In the data rows, 128 means zero.
Some points, each followed by its number:
[ 91 107 194 164  44 121 172 142  77 119  81  91 136 116 112 120 117 160 198 146 126 152  98 101 153 124 132 194 114 104  68  69 135 113 118 154 144 132 127 119  68 100 133  92 128 125 193 122 117 109  75 152 143 102 170 191  92  98 159 132 101 120  73 134 113  97 116  91 100 157 218 112 147 147 100 126 171 136 161 131 109 114 117 152  87 185 112  91  85 117  73 135 143 157 165 140 151  69 163 116 186 156 115 148 110 110 140 162 105 120 127 110 127 128 140 138 127 172 118   0 115 133 124 140 119 170 133 164 101 121 179 114 124 166 127 140 156  99 144 103 131 102 100 108 139  56 124 147 134 172 156  99 115 117 115 125 251 141 130 153 130  91 255  78 104 107 139 108 107 168 141 193  81 143 102 162 182  82 144 112 138 242 255 144 143 115 136 127  92 104 115 115] 0
[122 137 123 186  96 159 131  82 143 171 162 123 120 107 108 102 127 105 155 196 148  77 170 136 129  70 103 108 144 125  67  92 134 126  71 113  55 178 111  83 128 202 102 140 134  55  87 158 125 148  74 155 168 112 162 107 169 134 117 127 100 155  64 133 126  81 149  92 109 106 124 122 148 152  94 111  59 127  93 129 108 129 177 100 101 169 118 106 102 134 147 111 177 142 119 133 113 100 134 171 155 125 120 115 136 143 150 131 125 140  96 145  77 137  83 137 126 169 104  23 122 108 133 115 176  72  69  45 173 154  73 173 165 106 101 115  63 148 112 125 114  85 128 151 102 163   0 143  82 161 123 136 106 133 118  83 130 152  72 134 120 255 195 144 166 138 137 136 124  96 142 102 148 196 184 140 131 238 163 130  93 255 220  56 111 149 150  83 126 159 163 106] 1
[122 148 104 138 138 119  71 154 178 115 109 126 187 125 108 122 115 109 134  42 143  82 125 112 211 111 130 202 139 139 146 105 138 141 126 129 134  63 128  92 150 136 134 127 130 161 148 152 124 125  91 129 157 137 181  67  80 112  69 124  85 121 110 132 155 166 122 100 146 148 129 132 136 158 114 125 131 125 170 124 108 189 143 137 162 140 100 179 141 114  78 116 126 158 186 208 184  98 117  97 114 104  77 134 148 165 106 146 117 132 178 106  80 187  86 130 119 150 152 143 173 138 135 145 137  98 134 111 135 109 159 194 187 114 124 136 160 143  66  90 141 197  65 164 121 143 125 125 138 125 152 101 198  75 115  96 125 154 104 180 121 134 119  59 157 119  38 130 177 180 147 112  76 134 132  77 116 112  81 105 194 102 115 134 147 119  91 119 141 115 109  90] 2
[135  98 106  95 199 115 107 124 155 122 115 137 133  82 104 130 119 168 122 128 136 116  85 103  62 116 161 104 126 178 125 114 104 166 140 108 159 141 111 159 131 133 119 125 175  65 156 147 124 133 172  97 126 135  39  84 108 125 151  93 113 167 166 159  87 151 149  79  68  80 130 116 110  75 121  98 116 123 110 142 154  95 124  91 120 103 126 146 139 149 127 134  85  84 103  83  84 151 145 138 117 136 135 123 123 145 122 161 115 116  81 141 127 138 178 144 127 128 142 142 135 137  92 126 107  81 120 151 152 135  85 112 102  98 136 125 129 100 112 123 130 126 226 101 135 158 125 174 137 105 113 136 118 116 168 119 115 114 127 113 120 120  74 110 107 134 121  68 125  74 109  87 138 134 118  86 148  99  74 121  48 124  92 145 137 128 159 116 170 121 123 121] 3
[160 125 112 140 149 115 123 154 138 157 180  98 149 136 175 113 124 136 119 186 140 110 199 103 155 150 123  90 135  87 123 127 114  93 112 185  34 169 127 115 165 129 127 210 146 172 127 144 136 140 120  37 176 142 140  91 195 141 126 105 101 107 105 108 123 121 205  89 146 112 105 115 147 169  78 148  95 147 111 144 162  97 123 116  77 172  99 110  71 122 148 139 155 148 102 160 104  98 135 148 110 131 130 107 137 127  94 117 106 117 158 156 118 131 193 119 138 141 143 119 135 126 113 136 142  87 177 108 124 120  67 102 167  96 128 137  88 105 122 136 128  75 114 157 134 163  52  53  83 127 108 118 108 166  68 139 123 117 131  73 124 126 174 125 143 154 124 176 124 153 177  84 143 199 162 117  79 109 118 112 133 115 130 153 110 167 195 125 124 192 164 135] 4
[ 97 181 139 152 153 140  84 143 132 178  94 154  84 121 108 116 102 117 133  98  90 120 128 162 136 104 135 130 126 130 107 152 127 143 124 133 130 138 126 111 125 131 115 112  87 161 129 129 111 194 143 190 116 152 113 146 114  76 176 100  78 113  89 121 134 124  97 144 145 134 103 110 135 114 123 141 117 131 128 142 160 122 105 167 133 107 121 150 117 140 209 122 122 106 128  59 144 167 123 119 113 114 122  65 130 160 141 133 137 134 110 136 128 135 128 125 136 139 109 148 142 119 115 123 122 103 146 183 112 184 159 116 108 126 115 117 108 133 146 125 111 179 128 128 140 129 111 128 152 126 124 138 135 119  88 120 124 145 122  95 122 103  90 154 145  96 122 113 142  80 163  83 108 105  80 150  92 147 151 134 137  90 122 165 127 125 118 143 115 111 140 148] 5
[123 140 130 116 211 114 105 132 164 160 168  98 122 171  70 126 120 105  91 149 119 143 127 135 146 103 119 100 134 127 128 140 137 132 141 132  27 160 152 184 146 125 100 168 138  80 116 121 141 144 132 111 108 132 115  98 164 112 133 137  92 193 140 144 191 103  83  80 146  55 123 112 124 174 125 114  75 121 131 118 146 115 132 124 110 177 176 107 127 119 168 128 129 137 126 136 120 163 142 119 133  96 115  82 136 195 147 154 116 131 137 112 132 126 151 141 136 121 130 157 107 135 133 132 196 106  47 130 125 155  70 112 167 134 122 130 113 129 137 150 124  84 136 160 146 143  78  74 133 130 113 123 109  98 142 100 123 119 155  95 103 126 206 132 155 109 104  83 124  90 105  98 133 166 176  97 110 121  90  98 118 121 129 140 132  91 158 130 145 181 151 111] 6
[107 156  96 101 176 135 118 126 154 147 163 146 131 138 103 127 133  96 127 134 158 162 178 148  94 129  93 102 159  91 143 142 127 152 132 124  50 181 165 205 187 134 131 103 129  96  48 118 166 133 171  92 146  96 107  81 213  84 164 128  79 174 160 156 164 153 130 167 142 103 147 143 138 179  69 101  92 111  92 104  81  79 143 105  97 189 129 122 134 193 118 110 101 136 113 169 120 122 145 149 121 119 130 110 135 143 164 143 138 142 167 154 121  65 118 109 123 139 137 144 109 135 147 135 190 106  97  57 162 115  67  85 158 117 125 139  82 145 133 104 131  64 107 169  92 148 239  72  69 149 154 128  39 187 125  81 147 134 110  83 108 128 197 135  72 110 128 146 122 114 138 108 123 196 158 107 138  88 105 109 123  99 109  80  98 142 188 139 198 153 148 139] 7
[173 101 114  77 130 134 114 150  83 105 138 108 165  97 162 137 129 144 122  89 166 101 107 118 167 156 147 112 127 158 133  85 113 128 151 132 163 116  91 135  70 130 123  94 145 145 143 145 154  98 147 133 195 117 119 135 133 185 121  89 131 112 135 118  74 118 149 125  59 127  77  99 144 115 153 133 133 127 152 144 152 137 117 128 139  82 132 136 100  89 145 158 157 116 124 148  99 119 105  96 140 145 131 108 134 118 155 137 125 124 137  92 141 122 173 118  82 137 138 159 143 134 129 129 115 139 177 115 119 164 168 106  58 145 116 127 174 144 150 121 111 126 157 132 165 108 172 115 147 131 114 116 167  96 131 172  81 153 128 117 127 118  86 136 109 120 125 190 138 146 149 124 165  85 110 137 136  87 127 121 132 167 170 184 132  88 180 114 120 115 113 112] 8
[170 120 132 140 143 192 107 171  77 128  92  77 136 122 171 130 127  98 122 100 158  67  89 130  95 128 115 194 120 173 139 117 140 119 145 103 162  81 108 128 168 130 141 121 118 145 136 128 113 118  75 137 168 130 117  86 120 165  60 222 244 119 186 103  87 144  80  80 167 130 119 121  74  58 104 147 144 139 114 144 134 128 132 170 183 130 130  99 128 125 108 146 117 137  56  43  96 128 134 128 144 132  96 140 140 134 137 126  94 145 109 145 109 135  61 126 149 115 140 106 114 124 143 123 123 152 172 153 102 147 152 146 139 142 133 135 148 150 133 137 139 130 109 138 122  42 140 145 152 103 127 129 107 109 168 136 156 164 149 175 137 105  96 111 153 147 130 121 166 128 104 115 167  60 127 139 131 115 133 173 170 100 104 143 153  88 119 142 129 129 129 127] 9
[ 66 179  96 115 133  98  73 129 176 158 173 108 163 110 107 136 118 187 122 122 128 119 190 140 121 112 146 119 152 140 111 144 125 141 112 148 137 174 168 139 103 119 152 128 124 164  68  76 136 105  85 113 126 147 182 132  72  88 152 119 125 105 106 125 176 190 191 142 135 153 154  99 171 162 158 128 114 131 128 144 114 159 128  52 123 123 170  93 189 157 102 119 114 181 121 212 153 186 132 200 134  88 141 102 122  88 116  91 144 114 112  72 116 109 157 116 129  84 161 143 193 136 140 137 166 139 128 108 156  85  54 151 132  96 118 125 106 192 127 125 135 132  81 153 101 165 209 101  86 126 116 111 153 167  51 125 153 138 162 142 126 118  81  97 103 114 155 138 134 101 113  91  84 143 153 197 152 123 211 121  89 134 110  50 166 120 156 140 109 167 168 143] 10
[151 140 117 137  96 105 101 148 153 130 136 147 157 114 186 128 130 107 112 180 122 116 165 133 113 132 126 122 156  51 141 109 107 123 140 164  74 164 124 176 121 127 138 155 165 143  83 136 139 127 170  62 193 111 117 117 188 106 127 139  89  97 124 102 123 117 172  96  92 101 119 121 188 146 130 142 131 140 125  98 151  89 142 120  72 149 178 141  53 133 155 143 147 100 160 127  91 110 130  44 132 140 120 138 113 131  93 123 139 107 154 152 176 116 160 135 117 116 113 119 105 136 123 126 165  99 180  93 146 127  71 111 135 100 132 124 141 172 171 130 132  93 135 160 109 165 136  94 125 141 120 116  89  85 112 152 125 136 124  72 118 114 189 147 155 144 108 170 127 123 137  84 170 215 191 178  92 128 180 109 129  91 114 116 137 234 179 127 114 151 143 129] 11
[118 157  91 161 152 106 201 151 201 131  96 124 170 133 112 125  97 124 132 124 154 189 122 129 100  96 124 106  91 124 139 117 139 153 120  42  99 103 144 111 120 110 133 120 115 106 136 110 113 122 115 106  93 118 138  95  97 102 129 137  79 161 185 139 172  99 110 140 143 126 157 114  74 156 131  96 165 164 116 133 113 166 105  82 150  59 113  85 190 109 103 105 131 112 203 206 186 178 131  97 130 105 128 111 157 137 123 147  88 126 115  67 191 210 125 132 147 146 164 161 151 114  91 108 158 132 110  93 118 103 172 182 129 121 104 122 151 166 150 139 114 115 152 194 120 113  93 154 163 131 135 138 140 104 164 108 155  89 106 184 117 110  81 122 158 114 143  89  96  82  86 205 123 124 142 138 151 104 112 132 140  94 108 111 138  78 122 128 202  85  98 120] 12
[158 111  99 141 144 191 254 157  75 124  90 112 119 128 174 127 125  70 193 102 127  76 120 119 103 182 117 190  76 164 115 127 130 126  91 103 159  62 119 108 123 132 131 124 104 159 106 163 157 108  80 128 136 147 102 101 107 163  84 213 255  92 215 129  89  80 101 157 164 157 152 153  47  58 129 138 193 114 119 123 121 134 114 172 170 111 130  91 157 149  98 165 138 161 127  40 115 108 146  93 153 138 140 139 152  92 127 152 102 120 102 181 120  96  85 142 135  88 101 124 115 143 142 105 124 187 166 149 126 143 182 139 118 183 148 134 144 126 117 128 148 108 129 159 197  93  93 146 133 100 116 119 175  95 176 130 123 127  86 143 117 108  89 126 112 177 127 111 180 131 125 255 141  55 120 101 156 128 129 183 161 126 115 141 133  76  93 129 120  66 121 138] 13
[ 85 185 111  40 172 133 115 143 199 174 147 134  93 117 113 139 114 137 104 102 118 151 127 175  98 102 123 120 164 192 132 115 123 133 134 118 107 131 106 120  83 112 160 123 122  87 147 150 144 146 142 126 148 120 135 112 127  93  93 153  86 151 136 140 149 116 153 136 171  72 116 170  98 165 134 125  88 124 113 124  77 205 133 150 169 103 127  95 151 191 112 109 121 170 153 187 176 178 104 138 145 155 135  83  83 144 119 117 105 113 117 114 148  13 189 135 106 106 207 134 135 143 155 117 142 154  87 112 135 144  90 184 156 113 145 117 117 201 127 154 127 122 127 162 133 151 162 122 147 107 117  84 121 113 144 113 138 159 117 215 149 137  93  82   7 124 127  94 161 131 109  95 126 150 125  81 158 122 116 115 103 110 118 164 130  84 101 130 144 166 122 124] 14
[110 170  75 146 114 121  91 111 214 122 128 111 141 157  95 120 128 157 123 133 124 123 123 156 129 141 143 130 129 129 135 115 134 125 116 129 123 159 139  70 142 127 116 145 137 153 132 108 135 153 110 149 105 141 151 116  79  82 101 118  98 123 120 120 181 183 128 131 146 128 126 145 171 175 128 132 127 110 111 126 107 206 122 159 154 120  96 150 179 123 113 106 136 142 173 206 173 181 121 170 128 116 124  76 124 133 110 113 119 130 128  66 139 131 173 123 140 113 164 159 179 129 110 103 165 138 101  94 108 150 144 149 165 125 145 114 134 195 143 116 143 125 111 159  50 143 111 106 155 117 142  64 158  65 129  91 135 133 121 164 132 132 104  96 108 149 141 163 116  93 118  83  71 135 158 213 142 153 182 120 141 119 134  84 178 144 135 152 134 114 112 106] 15
[ 99 104 121 143 134 126  91 129 147 110 110  94 115 116  99 145 118 156 106 132 110  69 111 122 135 129 108  78 139 141 150 124 129 163 121 148 156 125 106  76 134 129 111 141 146 165 117 144 121 167 150 134 114 129 124 127 134 125 136  55 108  98 103 145 102 147 173 115 108 133 119 130 159  85 126 130 115 145 179 143 118 128 134 114 137 173 129 119 164  97 124 123 185 114  86  92 152 138 123  95 176 134 138 160 129 144 111 131 131 160 156 118  90 125  81  99 112 129 106 156 118 132 129 138  93 109 151 167  93 145 160  93 172 109 140 120 122  75  42 149 126 159 156  54 118 158 105 105 144 116 123  94 163 194  87 105  90 178 197 118 141 123  89 137 110 117 113 135 152 189 136  74  67 134 120 134 147 110 125 164 128 121 115 153 128 155 124 164 124 137 132 151] 16
[199 152  94 170 105 128 186 110 153  55  94 171 168 120 170 118 113 125 170 156 136 127 108 127 219 161 136 143 126 135 136  96 139 144 127 154 136 157 117 100  97 106 113 110  82 151 126 121 130 109 125 116 188 122 125 198  97 160 119  89  85  83 106 130 112 116 131  84  76 127 129 165 147 115 124 158 172 137 154 143 169  86 132  97  82 129  68 220  93  87 194 127 102  89 136  88 129  64  97  79 129 104 123  92 125 123 159 122 123 149 131 158 119 157 137 123 108 146 101 130 136 126 168 146  70 133 170 140 168 145 201 142  68 154 143 118 150  91 130  95 121 154 163 135 166  73 113 160 137 101 114 173 123 175 142 149  93 156 117 106 135 117  57 137 158 125 144 170 103 164 160 191 151 107  89 121 100 130 140  98 182 115 114 171 130 109  92 104  86 118  96 115] 17
[106 111 180 127 111 127 198 130  95 104 116  91 131 140 106 114 112 146 176 131 126 149 106 127 178 110  93 115  84 127 150  89 118 154 120 139 128 143 102  93 130 149 113 106 111 155 164 111 102 108 134 126 117 101 167 159 112 111 109 151 120 126 149 100 164 127  98 129 138 172 136 187 132 178 137 153 157 106 176 102 145 145 132 138 115  98 154 160 119  70  80 127 100 129 139 149 170  98 151 129  96 152 119 166 141 138 142 179 114 116 165 107 125 218 110 138 106 142 111 151 108 142 180 126 106 203 123 148  98 133 183 136 129 158 135 111 108 156 119 150 126 100 133 101  78 136  82 117 135 117 140 130  93 132 143 152 138  74 101 160 124 119 239 111 160 141 139 105  79 180  87 217  85 132  98 165 151 174 144 132 101  81 123 163 112 168 118 118 109  85 118 137] 18
New points follow, each followed by the numbers of its five nearest points above, looking only along the 5 directions in which the numbered points spread most, nearest first.
[139  97 140 156 156  90 204  89 141 150  90 108 144 103  90 111 146  87 153  93 125 101 133 128  77  95 128 108  81  66 175 203 121 129 123  69 121  98 226 135 196 113 139 123 145  62 109 144 138 134 135 122  54 137 152 123 174 131 131  93 112 125  75 143 117 143 125  87 131  99 117 108 129  79 115  74 190 123 127 120 154 104 120 111 101 154 191  89 166 191 143 138 118 133 194 118 126 101  97 130 132 142 140 173  98 123  75 140 106 113  99 144 119 126  72 150  93 144  36 129 116 119 103 134 168 140  94 133 129  95 176 140 149  96 119 145 187  83 116  94 136 121  84  67 149 143 124 195 145 123 121 138 127 144 165 105  95  85  99 156 104 106  95 161 141 112 135 109 100  97 137 255 156 141 137 102 139  93 140 134 127 157 129 105 144 118  98 112 133  88 122 118] 5 18 3 8 6
[110 117 127 113 107 122 112 113 147 165 151 121  54 164 125 121 255 159 110 158 115 123 138 171 146 125 146  81 159 101 133 127 115 138 153 173 153 115 136 182 116 114 140 114 152 138 163  96 139 142 181 200  97 127  91 161 167  96 132 108 113 139  84 123 129 184 147 135 137 140 167 141 154  97 230 137  84 131  69 133 182 131 118  89 200 157 133 122 156  91 135 144 152 156 119 110 149 189 110 112 119 136 137  92 101 101 158  57 255 220 117 115  44 116 160 132 136 140 122 135 109 110 174 137 130 142 110 176 129 122  86 157 108 124 148 191 124  49  54 121 135 149 138  83 134 140 166 182  92 129 120 188 176 177 109 109 144 148 132 120 138 135  81 185 135  99 130 143 167 160 127  93  72 146 127 118 146 163 143 134  58 125  90  92 131  94  98 110 112 125 121 151] 5 16 8 2 3
[107 196 110 145 113 135 243 116 193 146  92 123 207 112  61 120 110 122 205  83 144 164 118 104 129 122 114 144  39 143 129 130 121 131  86  66 113  58 104  97 135 106 144 115 110  89 145  88 134 103 122 141 106 114 167 113  74 100  75 148 105 150 163 135 134 142 163 133 144 106 134 138  93 173  99 103 177 128 146 110 122 200 127 141 179 101 126  87 198 115 108 143 123 135 159 205 173 140 117 103 145 157 118  95 114 113 136  95  98 122 130  81 139 125 130 123 121 139 199 171 144 112 149 132 163 187  72  92 115 130 184 180 129 222 132 153 136 194 144 115 134 154 105 169 116  27 114 139 170 131 138 132 143 116 172 117 119 113 124 220 127 104  76  96 159 123 132 105 145 123 160 255 147 167 143 122 171 139 103 100 169 117 103 133 162  84 134 143 191  64 112 120] 12 18 2 14 15
[139 100 124  97 120 125 110  96 102 159 149 116 125 128 181 131 255 117 121 158 163 146 109 188 114 162 136 114 152  94 127 255  99 159 100 149 117 145 176 169  98 117 125 100 122 162 121  83 123  70 179  91 137 109  73 177 112 165 103  93 158 104 143  66  93 125 115 161 118 116 165 255 103 123 247 138 120 152  62 137 229 126 115  24 178 113 107 163 135 128 129 101 120 176  80 159 120 139 141 136  59 141 126 120 119  70 167   9 255 206  96 112 141 108 149 123  93 112 124 145 128 124 171 125 177 149 180 150 127  87 105 150  57 105 125 182  93  62 134 159 100 159  82 147 137 155 126 196 149 126 131 211 113 193 105 165 183  92 125 147 136 111 101 152 128 134 157 219 122 135 124  72 169 112 117 105 109 107 124 119  92 106  98  72 134  92  89 125 188 149 127 149] 5 8 3 16 11
[104  99 220 116 102 121  80 115  82 116 113 133  93 140 111 124 132 156  98 144 109 148 146 126 173 115 129 130 129 108 129 130 156 138 169 134 181 125 160 117  92 125 143 161 132 143 126 106 116  94 141 152  78 117 137 174 135 137 124 126 120 119 142 102 126  82 106 125 121 169 143 109 143 167 162 143 137 100 145 124 128 159 129 130 121 117 166 169 117  80  87 127  88 128 128 144  99 110 144 132 100 143 136 158 113  80 102 133  93 129 119 142 119 139 124 121 136 130  96 166 151 109  86 142 124 199 120 132 116 133 142 151 163 100 124 116 162 155  96 163 127  97 147 113  75 125 149 124 142 112 139 114 105 123 177 138 118  72 208 127 116 114 228  97 136 138 148  90 106 185 156 116  82 113 104 133 139 134 121 103 147 107 108 165 129 158 143 174  66 136 120 137] 5 18 8 2 16
[131 149 126 154 153 131  81 142 124 102  87 148 131 159  76 156 106 109 134  94 113 160 127 103 122 134 127 100 137 132 115 121 117 113 104 124 146 116 110 177 114 146 140 122  47  82 123 161 105 139 147 150  87 125 109 147 110  86 187  90  74 165 154 123 190 124  86 155 155  90  98 140 145  82 156  89 144 148 110 114 165  85 137 113 128 134 141 155 152 159 187 126  67  72 172  85 119 174 137 142 102 137 126  68 107 161 170 113 117 116 102 177 138 158 112 110 116 120 122 150 145 146 167 116 103  89  45 129 153 159 133 151 124 130 122 137 107 100 136  93 146 109 136 149 123 175 136 150 129 136 128 152  88  76 169 107 119 127 164 105  92 114 110 163 152 125 131 115 107  77 128  84 157  99  83 123 138 141 147 111 107  93 105 108 115  81 130 113 162 119 118 134] 3 5 6 8 14
[ 94 113 116 160 109 113 115 168 106  39 164 241 171  96 106 141 144  96 126 107 149 174 113 119 152 112 137  86 138 128 134  83 141 115 159 110 139 133 120 110 171  95 131 149 157  91 150 101 118 150 150 114 142 140 157 136 109 117 125 106 163 171 139 145 129  88 189 129 100 145 102 168 114 109 167  72 155 119 157  94  85 126 121  69 120 171  86  68 168 177 129 122 187  77  79 159 103 162 108 146 185 114 100 178 128 139 139 126 160 126 151 184 132 137  90 128 108 102 144 152 123 125 139 144  92  80 103 121 170  94 169  79  97 142 136 127 114 113 136 149 115 164 142 125 122  46 131  86 155 135 115 138 126 118 150 135  91 148 141 101 127 101  84 127 140 103 136 158 108  90 136 172 128 124 109 114 146  97 140 105 209 104 123 106 130 147 126 100 164  99 101 135] 5 8 3 16 17
[104 185  99 115 152 107 120 104 177 161 109 113 140 125  97 106 133  86  85  91 131 116 114 130 147  98 128 136 136 164 130 132 107 108 130 104 107  38 144  63 196 130 146 105 112  75 105 126 145 108 135 130 139 159 128  87  68 123  50 137  93 176  37 135 104 174 124 123 167  75 114 128 113 154 121 114 146 118 140 120 138 221 128 118 199  58  69 109 193 192 108 134 136 192 123 209 164 159 115 125 139 129 133  80 146 122 144 129 106 132 128  80  84 134  97 129 139 141 164 175 136 122 116 127 169 163  84 132 152 141 152 183 196 175 126 107 164 142  81 135 140 176 101 157 152  38 173  94 137 128 122 108 167 122 100  86 125  92 108 186 136 131  96  98 106 129 123 114 162  94 133 157 145 128 138   0 133 134   0 120 180 110  78 182 170  57  33 123 134 112 130 129] 14 2 15 12 5
[131 113 125 111  88  93 105 166  94  57 190 102 130 157 104 135 121  82  88  93 142 192 160 119 134 100 111 115 148 130 153 122 135 131 170 134 183 101 147 156 115 133  95 136 117  85 121 152 143 141 142 107  91 132 151  82 119 109 191  93 157 142 150 105 101 100 152 128 117 129  69 121 128 113 120  94  78 145 119 120  60 163 153 155 150 144 181 143 117 115 135 104  80  98 139 149 141 103 111 121  72  94 136 156 109 145 156 127  98 122 135 129 143 146 103 131 152 110 132 181 109 137 107 134 124 102  88  96  81 173  51 118 102 111 137 127  82 164 143 149 131 132 121 124 149 147  77  99 110 111 109 101 106  86 114 150  82 124 127 143 118 103  99 145 128 148 135 149 102 106 148 114 141  99 124 143 123 102 119 129 128  98 109 100 122 124 178 116 176 164 138 121] 5 3 6 8 16
[122  89 128 162 122  91  86  82 146  84 144 150 115 113 118 146 105 118 122 115 137 124 122 113  65 114 121 121 142  92 141 136 102 122 205 115 155 150 119 153 148 119 123 153 164  74 112  94 113 145 154 169 107 124 137 108 132 107 152 104 126 165  47 137 137 151  99 170 130 101 113 127 131 100 128 118 112 149 107 130 110 127 104 110  97 157 135 120 133 173 163 123 207 107 166 108 150 149  85 105 190 131 141 192 116 133  75 140 123 134 165 108 148  88  88 154 136 141  65 136 108 138 126 131  88  82  76 147 118 128  63  97 118 144 148 141  95 120 179 152 141 156 154  83 136 153 157 100  98 156 131 118 108 113 156 101 100 155 108 126 101 143 109 148 105 104 149 145 105  94 103  89 134 153 115 140 141 104 109 144  82  95 114  93 142 179 148 112 121 145 133 119] 5 6 3 11 16
[154 127 132 110  91 105  83 103  81  52 117 163 132 124 153 125  96 130 107 175 116 161 127 133 119 150 134 140 149 103 138 127 127 129 134 143 163 133 120 154 141 111 123 164 135 133 110  91 105  99 103 115 119 128 141 177 121 198 120  87 160  85 120  62  88 101 136  94  92 125 185  94 121 117 115 138 100 115 112 122  98 150 133 111 109 177 118 163 132 166 124 124 119 127  97 174 139 100 126 136 126 102 137 163 137  76 130  89 117 114 109 140 157 139 126 121 143 129 134 135 142 131 112 115  72 141 187  45 141  86  73 103 139 100 137 113 129  94 125 113 121 100  97 144 143 115 164 168 122 127 121 111 103 104 111 173 157 112 151  79 124 105 102 115 137 146 111 197 125 144 118 114 152  89 112 126 147  92 137 125 123 103 125  62 102 165 137 109 188 145 121 130] 5 16 8 11 3
[ 94  91 117 172 148 109  97 117 137 193 179  96  83 151 105 135  99 115 130 164 125  85 170 138  33 116 112  90 153 107 139 177 121 141  87 177 139 129 144 128  92 130 109 128 153 163 151  97 101 151 121 177  36 107 110  91 141 142 129  95  90 104 115 131 157 196 137 200 116 176 219 172 148  90 106 131  99 129 108 124 119 100 137 147 102 152 137  52 156 133 134 116 123 182 150  99 132 142  93 126 128 130 116 169 110  99  74 137 110 113 149 115 124 130  99 116 146 134 118 128 128 110 160 125 137  88 127 184 104 158  74  99 144 125 150 136 128  98 163 142 141 132  87  40  90 147 100 172  78 142 155 125 105 120 124  98 164 118 147 110 129 100 100 138 131 130 122 142 137  88 135  68  78 162 135 124 146 106 122 139  88  74 108 115 129 150 124 143 119 158 190  91] 5 16 6 10 14
[180 120 135  80 139 179 107 144  61 117 101 140  88 134 169 132 128  81 137  74 140 127 124 146 129 141 121 167 138 180 122 149 129  91 153  86 153  86 123  99 142 156 154 126  90 144 124 167 134 122 116 129 202 134  91 108 109 131  87 255 255 116  96 122  53  74  83  77 153 144 121 140  92  59 117 138 146 126  82 159 130 127 114 164 172  96 113 106 140 149 114 156 122 115  83  67 105 113 157 142 127 115 130 125  89 106  95 126 105 135 115 160 117 102 114  98 158 106 102 124 141 127 140 121  95 139 173 112 111 152 195 141 157 127 148 107 132 117 130 110 135 142 154 161 183 164 118 132 141 102 137 133 132 175 128 121 129 150 137 137 130 105  51 127  99 160 111 132 148 125 118 108 175  60 136 127 119 124 114 153 145 114 115 129 132  93  82 162  87 112 146 113] 9 13 8 5 16
[196 152 117 133 150 128  82 101 170 193 123 126 106 126 166  99 126 112 125 197 130 121 114 146 127 178 130  92 140 114 120 114 133 124 125 161  45 139 149  90 170 121 106 125 125 160 101  86 151 155 132 109 190 131 126 113 190 121  99 134  89 101  86 124 138 168 125 132 149 145 130 139 151 157  99 160 109 138 124 148 160 113 102 124 101 144  76 144 115  93 145 131 115 138 136 189 125 116 153 113 117 127  79 114 130 142  72 165 100 116 154 149 139 130 149 130 128 145 129 127  87 143 116 114 153 123 158 102 118  50 107  83 159 123  83 135 136  92 143  92 132  98 120 159  90 177 172 120 145 126 131 110 126 137 100 144 122 104 135 144 133 156 212 167 121 129 106 156 137 133 185  81 178 160 183 124  88 165 139 100 117  86 101 168 160 166 119 155  74 127 132 146] 11 4 5 6 16
[ 91 143 133 142  67 119 114 129 164 178 132 133 127 122 104 130 157 173 111 130 132  80 108 117 155 121  97  95 151 170 125 136 128 142 114 174  46 151 110 180 147 115 118 104 152 169 199 124 137 131 134 165 138 124 177 114 176 115 152 148 100 117  92 128 167 180 146  51 108 149 144 164 181 159 141 142 105 134 155 103  81 106 125  59 187 170 196 121 151  65 118 121 108 152 135 161 119 105 140 168 126 131 136 119 119 137  87 165 143 146 167 136 110 132  84 147 112 118 128 159  95 100 123 141 162 128 121  87 117  49 122 109 157 121 115 130 120 130 135 143 134 101 163 149  72 149 243 117 145 123 122 136 158 140 145  84 184 167 129  89 132 109 174 167 130 140 114 140 148 170 185  85  84 207 158 153 209 141 167 136  97  92  94  95 108 164 136 136 117 138 109 136] 5 15 10 11 16
[121 148 119 177  71  94 101  94 150 178 127 159  89 131 125 119 126 148 119 171 109 138 116 120 118 109 138 120 145  76  65 106 121 130 131 132  43 184 135 122  97 206 113 198 145 138  75 118 132 130 120 124 147 101 157 150 213  82 109 148 106 148 127  78 154 126  93 125 108 127 138 119 137 182 106 148  75 137  90 125  81  97 197 134 100 101 119 208 132 191 150 147 117 145 190 181 103 142 193  74 137 121  92 125 132 147  86  70 115 132 127 132 119 131 163 134 126 156 123   0  78 153 137 139 169 119 128  69 151  74  96 114 116 115 160 136  89 192 110 117 109 105  40 153  91 155 132 139 126 180 134  88 145 129  89  98 138 146 143 140 143 255 214 131 133 117  97 155  95 185  86  54  95 186 165 213 146 255 255 157 103 255 240  55 107 185 175 117 135 166 129 106] 1 4 11 6 7
[ 76 149 121 148  69 114 107  91 160 158 106 136  82 157 122 115 194 205 105 133 133  92 112 167  95 143 112 134 142  87  89 134 138  84 144 123  67 178 169 143  73 150 117 100 134 145 151 131 124 170 105 189  95 131 167 165 191  96 179 153 124 124 100 105 151 124  99 153 124 122 124 136 197 184 194 139 126 102 128 133 121 114 162 149 115 118 148 120 100 127 140 131 140 178 158 166  92 184 164 101 128 132 117 115 190 110 208  60 255 132 107 144 163 151 163 136 127 180 141   0 126 106 146 136 168 104 119 140 111 108 117 158 121 134 125 138 138 100 146 117  95 156  79 177  91 155  48 103 128 169 162 179 178 135  96  87 143 101 138 114 144 115 193 159 121 148 113 115 129 156 126  85 105 173 174 124 108 147 127 101 107 255 255 118  99 164 108 154 126 135 128  74] 1 4 11 6 5
